One vector is turned by the same rotation once a tick. Each row is the vector after some number of ticks, and that number follows the row.
The counts run from 0 to 179.
[  4   4  -3  -4   1  -9   3  -3   4  10   2  -2   3   0   7   1   2  -9
  -2  -6  -1  -2  12  -9  -6  -3 -13  14   2   6  -2   3   9  -7 -15  -5
  13  10  11  -6  15   1   3  13  -6   1   6  -5  -4 -10  29   0   5  10
  -4  -7  -1   4  -8   6   3   8  16  -1  -6]	109
[  5  -4  -6   1  -2  -4   6  -2   0  16   1   4 -10  -2   8  -1   3 -14
   6  -4  -7   3   9  -5  -8   4 -10  15 -10  -2   5   1  10  -7 -13  -1
   7   8   7  -1  13  -1   1  11 -10   8   2  -3  -9 -12  21   7   3   4
  -7  -4  -4   2  -1  12   6   8  23   0   0]	113
[  2   3  -6   0   0  -6   5  -4   3  11  -3  -4   2   2   6   1   3 -11
  -4  -3  -5  -1  14  -8  -7   0 -13  12   1   2  -3   5   8  -4 -14  -2
  16   7   9  -4  12   4   5  14  -7   3   5  -3 -10  -6  30   3   4  11
  -3  -4  -4   4  -5   9   1   7  18  -1  -4]	110
[  6   3   1  -5  -8   4   7  -3  -9   9  -6 -13  -4   1  10  -7   1   0
  13  -7 -12  -7  11 -16  -5  -3  -7  14 -10   4  -1   8   6   4  -4   0
  14   5   5  -3  10   2  -3   3   7  16  -7   2   3 -12  12   8   0  10
   9   0 -13   5   3  10   1  14  15   4  -5]	37
[  2   5 -13   6   4   3   1 -15  -8  13   1 -11  -3   3  11   0   0 -13
   9  -3  -6  -8  10 -18  -5  -5  -5   6 -10   3  -4  -3   7   4  -9   4
   4  10   9  -4   5   6  -2   6  -2   9   6 -12  -4  -6  17  -4  -8  17
   4  -1   1   4   0   5   3   7  21  -6   5]	58
[  2  -5  -4   4   1  -1   1  -3   1   5  -2  -4  -2  -5   3   0   3 -11
  13  -7  -6   0  12  -1  -7  -3 -13  16  -6   3  -4   5  10  -3  -9  -7
   5   9  11  -8   9  -3  -7  10  -1   6  -2  -1   4 -17  24   3  -6  10
   7   7  -3   4  -9  13   7  16  16   5   2]	8
[ 11  -3  -4  -6  -9   4  -1  -9  -7   8  -1  -6  -1  -7  13  -6  -3 -14
  13 -10   2  -4  12 -22   1  11  -2  12  -9   4  -6   4   8  -2  -7  -5
  -1  16   5  -6  14   0   3   1   0   6  -2  -6  -1 -16   7   4  -6   9
  -6   3  -5   0  -1  18   7   5  12   3   3]	30
[  6   5  -4   0 -11  -4   5   0  -6   9  -5 -17   0   1  12  -7   2  -6
   9 -13  -7  -5  12 -22  -1   3  -4  13  -5   5  -4  15   6  -3  -5   0
   6   6  11  -4  10   4   0   0   5  18  -4   0   5 -11  13  10   1  10
   0  -3 -13   4   3  11   1  10  14   2  -4]	35
[  6   3  -7  -4   0  -8   4   0   2  -2   1 -15  -1  -5  13  -8  -6  -6
  10 -13  -3  -3  11 -18   0   3  -6  16  -4   6  -1  10  11  -3  -5  -4
  13  13   5  -7  16   3   4   6   5   4  -2  -6  -5  -8  16   2  -2  14
   0  -2  -7  -4  -7   8  10   6  17  -5   5]	18
[  7   3 -11  -6   6  -7   8 -10   1   8   4  -9   0   1  15  -6  -2  -7
   4 -11   1  -8   5 -12  -2  -4  -8  12   2   1   1  -1  10  -3  -9  -1
   6  15   8  -7  13   4  -2  11 -10  13   8  -6  -5  -1  23  -3  -2  16
   1  -6   7   2  -6   5   8   4  14  -5   5]	105
[  7   5   0  -5  -8  -1   5  -2  -6   2  -3 -13   2  -2  13  -9  -3  -8
   8  -7  -7  -8  11 -21  -5   5 -11  14 -11   5  -3   8   5  -2  -6   1
  13  11   3  -4  13   0   5   4   9   7  -7   0  -9 -12   9   6   5  13
   2  -2 -12  -1   2  12   8   6  11   0   1]	168
[  8   5 -11 -13  -1   2   9  -2  -8   3  -4  -4   7  -3  13  -9  -4  -5
  11 -15  -3  -6  10  -8   0   5 -14  14   2  -4  -3   3   6  -8   1 -13
   8   7   6  -6  11   3   2   4   1  14  -5  -1   4  -9  17   4   2  11
   7  -2  -2  -1  -3  16   6   3  19   7   3]	137
[  2   5   1  -1  -5  -6   7  -2   0  10   3  -8  -5   0  13   4   1  -7
   5   2  -6   4  10 -20   2   3  -6  16  -4   7  -3   5  12  -4 -10   5
  15   6   8 -11   9   2   6   8  -1   6   4  -8  -5  -8  18   8   1   5
  -5  -5  -9   2  -2   9   3  10  24  -5  -5]	66
[  8   3  -5   3   1   2  13  -7  -5  11  -2  -4   0   3   6  -1   9 -12
   4   2  -9  -3   2  -7  -2  -3 -13  12  -5  -3   0   0  10  -8 -11   2
   0   9  11  -9   1   0 -10  11 -16  14   4  -5   0  -6  21   9   1   9
   0  -2  -6   7  -1  13  10  12  17   1   0]	99
[  8   3 -13 -13  -1   0  10  -4  -5   8  -4  -8   4  -2  13  -6  -5  -7
  12 -16   1  -6  12 -10   0   7 -12  13   3  -5  -4   4   6  -9  -1 -11
   2   8   8  -3  10   4   3   1  -3  18  -4  -2   2  -7  17   6  -2   9
   4  -4  -2   0  -2  18   6  -1  16   4   4]	136
[  7  -6  -9   6  -2   4   1 -11  -5   6  -4  -1  -8  -7   4  -5   4 -11
  15  -6  -7  -1  11 -10  -5   5  -6  10 -15   2   0   4  12   1 -10  -6
   5  11   6  -1  19  -2  -1  10  -1   2   1  -8  -2 -14  18   3  -7  10
   1   8  -3   0  -3   9   7  10  17   2   8]	160
[  3  -3  -8   1   5   1   7  -6  -2  12  -7 -11  -2  -2   3  -3   2 -17
  11  -4  -5  -6  11  -3 -12  -5 -11  12 -15   0  -3   0   7   1  -6  -3
   0   9   7  -2   1  -2  -6   6  -3   9  -1  -2   0  -7  25   0  -3  13
  10  -2  -8   7  -5  17   6   8  14  -1   4]	145
[  5  -8  -4  -1  -1  -2   9  -3   0  15   1   4  -7  -4  10   1   1 -15
   6  -1  -6   4   9  -5  -6   7 -10  18 -12   0   5   1  10  -4  -9   1
   9   7   5   1  11  -2   6  12 -10   9   1  -5 -13  -7  22   1   1   4
  -3  -3  -4   2  -1  17   4   7  21   1   2]	114
[  8   5 -12 -12  -3   3  11 -12  -9  20  -4  -7  -3   1  11   1   3  -5
   6  -5   2  -7   9 -18   2  -1  -2   7   1  -1  -3  -6   9  -2  -3  -4
   3   5   7  -5  11   6   1   4 -12  20   8  -9   6  -1  21   4  -4   8
   2  -8  -1  10  -2  12  -1   3  15   2  -4]	88
[  3  -2  -6   5  -5   1   5  -7  -7  10  -7  -2 -11  -5   2   0   6  -6
  12  -1 -10  -1  17 -15  -8   2  -5  10 -16   3  -2   3  10  -1  -9  -4
  12   6   3   0  18   2   4   7   4   1  -3  -7  -2 -13  20  10  -3   7
   1   1 -11   3  -1   7   0   8  20  -1   1]	24
[ 10   4   2  -4 -12  -3   5  -2  -3   2  -5 -13  -2  -1  14  -9   0  -3
  10 -11  -8  -9  12 -19  -5   2 -11  15  -8   3  -3  11   7   0 -11   0
  13  13   6  -5  14  -1   1   6   7  11  -6   3  -7 -13   9  10   3  11
   1   0 -10   2   2   9   9   6   8  -1  -1]	169
[  9  -4  -5   1  -3   5   1 -12  -5   7  -6  -9   4  -7   6  -3   3 -20
   9  -2  -1  -7  15 -17  -2   8  -8   9 -14   8  -9   5   8   2  -8  -3
   2  13   3  -3  15  -3   5   5   2   1   1 -10  -7  -8  18  -3  -5  14
  -1   4  -8   2  -2  16   3   6   8   1   7]	163
[  7  14  -8  -5  -3   7   3 -10 -10  11  -2 -12   3   0  11   1   2  -8
  11  -3  -2  -9  17 -18  -4   1  -9   7  -1  -5 -15  -3   1  -5  -8  -4
   3  11   9 -12   0   7   2   1  -1   7  -2  -5   1 -14  10  11  -3  11
   2  -3  -4   3  -2  16   7  -1  20   0  -2]	46
[  0  -4  -6   5  -2  -6   5  -2   3   6  -1  -7 -10  -5   6   2   3  -4
  11  -9  -9   0  17  -6  -8   1 -15  15  -9   3   0   8   6  -1 -12  -2
  12   7   9  -4  17  -3   3   9   3  10  -3  -3  -5 -12  25   7  -5   9
   4   2  -3   5  -2   5   5   9  15  -2   4]	157
[  7   3  -7  -7   8  -1  13 -11  -5   8   3  -3  -2   0  15  -6   1  -8
   9  -5  -5 -11  -1 -11  -2  -5 -17  12  -8   2   6  -8   7  -5  -8   2
   5  14   4  -5   9  -1  -3  11  -9  13   4 -10  -3  -3  18  -1   2  16
   7  -5   2   5   0  11  10   4  15  -3   5]	103
[  7   2  -4 -11  -3   6   0 -11  -9  16  -3 -10  -6  -5   8   3   1  -7
  14  -3   3  -8  15 -17  -6  -5   0   9 -10   6  -9  -7   6   2  -7  -8
   1  11   5 -11   5   2  -1   3  -1   6   2  -7   9 -15  13   5  -6   8
   4  -1  -5  10  -9  16   4   7  10   2  -6]	43
[  6   7  -9 -13  -1  -1   3 -10  -9  20   3   0   2   2  15  -2  -4  -4
   3 -11  -1  -9  12 -12  -4  -3 -14   9   2   0  -3  -6  -1  -7 -10  -7
   6   8  10  -8   7   4   3   7  -5  15   3  -3   4 -13  17   1   2  10
   3  -8   4  10  -1  14   3   4  14   6  -5]	91
[  5   4   1  -6  -8  -2   1  -3  -7  19   0  -7   5   6  13  -7  -2 -13
  -3  -5  -5  -6  11 -21  -5   3  -5  11  -6   6  -2   6   3  -2 -10   4
   9   7   9  -2   6   5   4   7  -1  14   0   2  -6 -13  14   0   7  10
  -4  -7  -8   6   2  18   0  11  14   4  -9]	79
[  8  -3  -5  -5  -4   7   5 -16 -12  13   0   2  -6  -1  16  -2   0  -5
  10  -1  -6  -5   8 -19   3   4  -6  10  -9   6   4  -4   8   2  -6   1
  12   7   5  -1  20   1   4   9  -3  11   5 -11  -3 -10  11  -1  -4   8
  -1   3   2   5   4   8   1   9  18   5   2]	72
[  5   6  -2   0  -4   3   5  -6  -4   3   3  -9   0   2  16   2   4  -2
  10  -3 -11  -2   9 -12   4  -2 -15  16   2   0  -8   7   7  -2 -10   1
   9   8  14 -16   4   1  -6   9  -1  12   0  -1   2 -15  14  10  -7   8
   5   6  -2   3   0  10  10  13  18   2  -1]	51
[  9  -4  -4  -5  -8   2  -1 -17  -8  17   0  -3  -1   0  16  -2   0 -11
   4  -6   1  -7  10 -21   2   5  -4   9  -4   9  -3   0   6   2 -12   0
   6  11   9  -4  19   1   4   8  -5  11   9 -10  -2 -10  15  -6  -4  11
  -5   1   4   9   1  10   0   9   6   5   0]	74
[  7  -9  -4  -3  -1   3  11  -8  -1  12  -2   2  -3  -4  10  -2   1 -15
   7   1  -7  -1   7  -6  -3   8 -12  16 -11  -1   3   0  11  -2  -8   1
  10   8   2  -1  13  -4   5  14 -11   9   2  -5 -15  -6  20   0   1   6
  -1   2  -3   1   0  16   5   7  16   1   6]	115
[  5  -3  -6   2  -8  -1   6 -11  -6  16   2  -4 -13   0  15   3   4  -6
  10  -4  -8   1  10 -17   2   5  -5  12  -8   1   3   1  11   1 -10   6
   9   5   8   0  15   3   4   9  -6  19   5  -9  -7  -6  16   6  -8   4
  -3   1   0   5   5   4   1   8  19  -3   3]	70
[ 12  -1  -7  -4 -10   8   0 -12  -9   8  -3  -5  -4  -7  11  -5   0 -12
  14  -7  -1  -6  13 -20  -1  10  -2   9 -12   0  -7   0   9  -1  -8  -5
   1  14   4  -2  16   1   2   3  -2   5  -2  -6  -4 -15   6   5  -6   9
  -5   6  -4  -2  -1  15   7   3  13   3   7]	29
[  6 -10  -6   2  -1   2  -1  -9  -4   9  -3  -2  -9  -9   4  -2   3 -15
  14  -5  -3  -2  12 -12  -4   5  -5  12 -15   8  -2   2  12  -2  -9  -7
   1  14   5  -4  18  -2   0   7  -1   2   1  -9   0 -15  17   1  -7   9
  -3   6  -3   3  -5  12   5  11  14   2   7]	161
[  9  -2   2 -13  -7   4  13  -6  -6  16  -3  -7  -4   3  13  -3   0  -3
   9   0  -5  -2   3 -16   2  -3   2  19  -6   1   3  -1  16   2  -3   2
  12   4   2  -6   6   3  -2  10  -9  18   2  -2  -1  -5  14   4   0   3
   2  -3  -7   5  -3  16   2  12  16   2  -8]	84
[  5   6  -5 -10  -3   5   1  -9  -6  17  -3 -13  -2  -5   9   4   0 -11
  11  -2   3  -7  18 -18  -4  -4  -2   8  -6   6 -14  -5   6   2  -6  -4
   2  10   7 -12   1   3   3   1  -1   8   1  -6   3 -11  16   4  -8  11
   4  -3  -4   9  -8  20   3   3  12   0  -5]	44
